x =
[[407 996 715 777 418 323 484 238 812 593 375 369 492 504]
 [411 662 678 517 565 356 430 603 729 580 520 533 314 570]
 [449 803 604 726 586 226 388 363 578 534 569  67 259 155]
 [728 164 544 604 462 517 572 351 239 592 512 459 508 537]
 [633 519 319 752 433 596 506 462 270 541 555 472 670 689]
 [751 483 222 650 567 671 475 443 480 512 495 692 734 492]
 [498 954 889 507 475 548 652 620 612 512 546 671 396 403]
 [378 410 701 633 301 417 575 566 388 518 468 810 600 600]]
x[0][0]	407
x[:, 13]	[504, 570, 155, 537, 689, 492, 403, 600]
x[1][0]	411
x[0][-10]	418
x[-3][8]	480
x[-4][13]	689
x[-4][-4]	555
x[3]	[728, 164, 544, 604, 462, 517, 572, 351, 239, 592, 512, 459, 508, 537]
x[2][-8]	388
x[2][10]	569
x[-7][-7]	603
x[6][-14]	498
x[7][-7]	566
x[3][6]	572
x[-3][2]	222
x[0][-5]	593
x[:, -11]	[777, 517, 726, 604, 752, 650, 507, 633]
x[-8]	[407, 996, 715, 777, 418, 323, 484, 238, 812, 593, 375, 369, 492, 504]
x[1][8]	729
x[-5][-4]	512
x[:, 12]	[492, 314, 259, 508, 670, 734, 396, 600]
x[1][-1]	570
x[-7][10]	520
x[-2][-13]	954
x[-4][7]	462
x[-3][-2]	734
x[:, 0]	[407, 411, 449, 728, 633, 751, 498, 378]
x[2][4]	586
x[7][0]	378
x[2][-5]	534
x[-6][-3]	67
x[-4][0]	633
x[7][13]	600

M =
[[ 15  90  69  77]
 [175  49 116 236]
 [ 34  69  60  76]]
M[0, 0]: 15
M[1]: [175, 49, 116, 236]
M[0, 1]: 90
M[0, 3]: 77
M[1, 3]: 236

m =
-1.74	-1.35	2.48	0.21	2.55	3.69	1.71	7.13	2.35	4.10	2.77	0.25	1.40	-2.32	-3.91
1.10	-0.11	2.58	-4.35	3.80	0.24	2.92	0.97	5.56	0.16	-0.88	4.52	-2.95	-5.45	4.32
-0.15	-1.32	6.89	5.99	1.91	-3.37	3.32	-1.49	1.42	-1.94	3.29	-0.88	-2.51	-3.22	-0.67
-6.36	1.66	1.55	-3.10	1.09	-5.03	-2.29	-2.08	-2.93	-0.02	1.90	2.74	1.41	-0.81	-2.36
m[0][0] => -1.74
m[3][4] => 1.09
m[0][5] => 3.69
m[0][3] => 0.21
m[2][9] => -1.94
m[0][8] => 2.35
m[:, 1] => [-1.35, -0.11, -1.32, 1.66]
m[1][13] => -5.45
m[1][14] => 4.32
m[2] => [-0.15, -1.32, 6.89, 5.99, 1.91, -3.37, 3.32, -1.49, 1.42, -1.94, 3.29, -0.88, -2.51, -3.22, -0.67]
m[:, 7] => [7.13, 0.97, -1.49, -2.08]
m[3] => [-6.36, 1.66, 1.55, -3.10, 1.09, -5.03, -2.29, -2.08, -2.93, -0.02, 1.90, 2.74, 1.41, -0.81, -2.36]
m[2][0] => -0.15
m[2][4] => 1.91
m[3][13] => -0.81
m[2][3] => 5.99
m[0][14] => -3.91
m[3][12] => 1.41
m[:, 0] => [-1.74, 1.10, -0.15, -6.36]
m[1][3] => -4.35
m[3][5] => -5.03
m[3][0] => -6.36
m[:, 9] => [4.10, 0.16, -1.94, -0.02]
m[1] => [1.10, -0.11, 2.58, -4.35, 3.80, 0.24, 2.92, 0.97, 5.56, 0.16, -0.88, 4.52, -2.95, -5.45, 4.32]
m[0][9] => 4.10
m[0] => [-1.74, -1.35, 2.48, 0.21, 2.55, 3.69, 1.71, 7.13, 2.35, 4.10, 2.77, 0.25, 1.40, -2.32, -3.91]
m[3][8] => -2.93
m[2][7] => -1.49
m[2][8] => 1.42

A = (6.09, -2.22, -5.54, 3.70, 6.19, 0.61, -0.79, -5.39, -2.12, 5.01, -5.71, 4.39, 2.84, 3.12)
A[-14]	6.09
A[-6]	-2.12
A[5]	0.61
A[1]	-2.22
A[11]	4.39
A[7]	-5.39
A[13]	3.12
A[10]	-5.71
A[3]	3.70
A[-8]	-0.79
A[-12]	-5.54
